[[ 13.5  -3.4  -2.8  16.7  17.4  -9.4  -3.3   9.3  12.4]
 [-30.6 -13.0   6.8 -10.8  -9.9  42.4  28.4 -23.6 -27.9]
 [-44.6 -20.8  -4.3 -50.8 -51.6  40.9  40.6 -46.8 -39.0]]
->
[[ 13.5 -30.6 -44.6]
 [ -3.4 -13.0 -20.8]
 [ -2.8   6.8  -4.3]
 [ 16.7 -10.8 -50.8]
 [ 17.4  -9.9 -51.6]
 [ -9.4  42.4  40.9]
 [ -3.3  28.4  40.6]
 [  9.3 -23.6 -46.8]
 [ 12.4 -27.9 -39.0]]

[[ 30.3 -24.9 -23.8  -9.9   3.5  -0.8  -5.5]
 [  9.1  27.0   5.8  -1.4  11.1  -8.5   2.8]
 [  0.9 -25.0 -63.3  -3.3 -54.7  -2.2 -12.4]
 [ -6.9  19.1  36.7   7.5   1.3  15.5  16.1]]
->
[[ 30.3   9.1   0.9  -6.9]
 [-24.9  27.0 -25.0  19.1]
 [-23.8   5.8 -63.3  36.7]
 [ -9.9  -1.4  -3.3   7.5]
 [  3.5  11.1 -54.7   1.3]
 [ -0.8  -8.5  -2.2  15.5]
 [ -5.5   2.8 -12.4  16.1]]

[[-27.3 -32.0  10.6   5.0]
 [ 18.5 -55.1 -15.3 -13.3]
 [ -4.3  -0.9   4.0   1.6]
 [  6.8 -31.9  45.8 -31.4]
 [ 11.7 -23.6  13.8 -37.3]]
->
[[-27.3  18.5  -4.3   6.8  11.7]
 [-32.0 -55.1  -0.9 -31.9 -23.6]
 [ 10.6 -15.3   4.0  45.8  13.8]
 [  5.0 -13.3   1.6 -31.4 -37.3]]

[[ 28.8 -59.9  32.7]
 [-21.4  59.2 -35.0]
 [-26.1 -35.0  59.6]
 [ -4.4 -49.2  52.3]]
->
[[ 28.8 -21.4 -26.1  -4.4]
 [-59.9  59.2 -35.0 -49.2]
 [ 32.7 -35.0  59.6  52.3]]

[[-13.5  -3.2  -2.9  -5.0 -14.8   4.2 -12.5  -8.6  -9.8  -4.0 -24.1 -24.6
  -47.1  22.8   2.0]
 [-17.7  15.1 -13.9  -3.0  -0.7 -30.9 -19.4  10.3 -22.6  29.8   6.8 -19.0
   16.0  32.1   2.7]]
->
[[-13.5 -17.7]
 [ -3.2  15.1]
 [ -2.9 -13.9]
 [ -5.0  -3.0]
 [-14.8  -0.7]
 [  4.2 -30.9]
 [-12.5 -19.4]
 [ -8.6  10.3]
 [ -9.8 -22.6]
 [ -4.0  29.8]
 [-24.1   6.8]
 [-24.6 -19.0]
 [-47.1  16.0]
 [ 22.8  32.1]
 [  2.0   2.7]]

[[ -1.5   5.4   9.4  21.0   2.2  -5.1   8.8  15.6  -3.2  -1.0  -1.0   1.2]
 [  7.4   7.1   0.9  -4.9 -20.0 -11.0   9.2 -22.5  -3.8  -2.1   1.5   6.1]
 [ 12.0  17.3   1.6  28.6   5.4  -2.5 -48.5  -5.6  -2.4  -3.3  -1.1  -0.6]
 [  6.3   2.0   2.0  -1.7  -1.8  18.4  -6.0  -9.4   2.4   5.6   4.5  -2.8]
 [ -5.4  18.8   2.1 -22.6   2.4  -5.7 -15.7  -8.1  -1.1   5.9 -11.5   4.8]]
->
[[ -1.5   7.4  12.0   6.3  -5.4]
 [  5.4   7.1  17.3   2.0  18.8]
 [  9.4   0.9   1.6   2.0   2.1]
 [ 21.0  -4.9  28.6  -1.7 -22.6]
 [  2.2 -20.0   5.4  -1.8   2.4]
 [ -5.1 -11.0  -2.5  18.4  -5.7]
 [  8.8   9.2 -48.5  -6.0 -15.7]
 [ 15.6 -22.5  -5.6  -9.4  -8.1]
 [ -3.2  -3.8  -2.4   2.4  -1.1]
 [ -1.0  -2.1  -3.3   5.6   5.9]
 [ -1.0   1.5  -1.1   4.5 -11.5]
 [  1.2   6.1  -0.6  -2.8   4.8]]
---
[[-44.9 -49.7 -39.7 -43.9  45.5]
 [ -6.3 -14.6 -12.9 -14.7  19.5]
 [  3.5   2.0  -5.2  -5.1   3.8]]
->
[-44.9 -14.6  -5.2]

[[-20.8  -6.1  36.5 -17.0]
 [ 47.9 -54.1 -40.2  49.9]]
->
[-20.8 -54.1]

[[-23.1  28.8 -15.8  32.9  17.3]
 [ 24.0  56.7  22.5 -20.5 -46.7]
 [  5.8  55.5  53.8 -19.3 -16.1]]
->
[-23.1  56.7  53.8]

[[-46.4  14.5   7.1]
 [-50.8  14.5   4.1]
 [-51.4  -3.4  32.7]
 [-50.4  26.2  18.0]]
->
[-46.4  14.5  32.7]

[[-14.0  -8.4]
 [-16.1  22.2]
 [-16.7 -60.2]]
->
[-14.0  22.2]

[[ 16.0   8.8  20.3 -51.2]
 [  7.3 -10.4  10.3 -37.4]
 [  6.9  39.0  23.8 -37.2]
 [  3.7  46.1  19.1 -18.3]
 [  2.5  24.5  23.4 -46.9]]
->
[ 16.0 -10.4  23.8 -18.3]

[[-51.7 -50.9  -1.2 -24.0]
 [ -1.9  -1.6  -0.7  -2.3]
 [  2.4   3.0  -1.3  -3.7]
 [  4.1   4.5  -1.1  -3.3]
 [-16.0 -15.3  -0.8  -9.5]]
->
[-51.7  -1.6  -1.3  -3.3]

[[ 0.6 -1.2]
 [17.8 29.9]
 [ 6.3 -1.0]
 [51.6 15.0]]
->
[ 0.6 29.9]

[[-25.6 -25.9 -17.2 -23.4  20.7]
 [-33.3 -35.6 -34.3 -34.9  36.9]
 [-30.8 -25.6 -30.4 -31.9  23.1]
 [-29.9 -35.8 -32.9 -36.3  36.4]
 [-35.5 -36.6 -39.9 -47.7  37.9]]
->
[-25.6 -35.6 -30.4 -36.3  37.9]
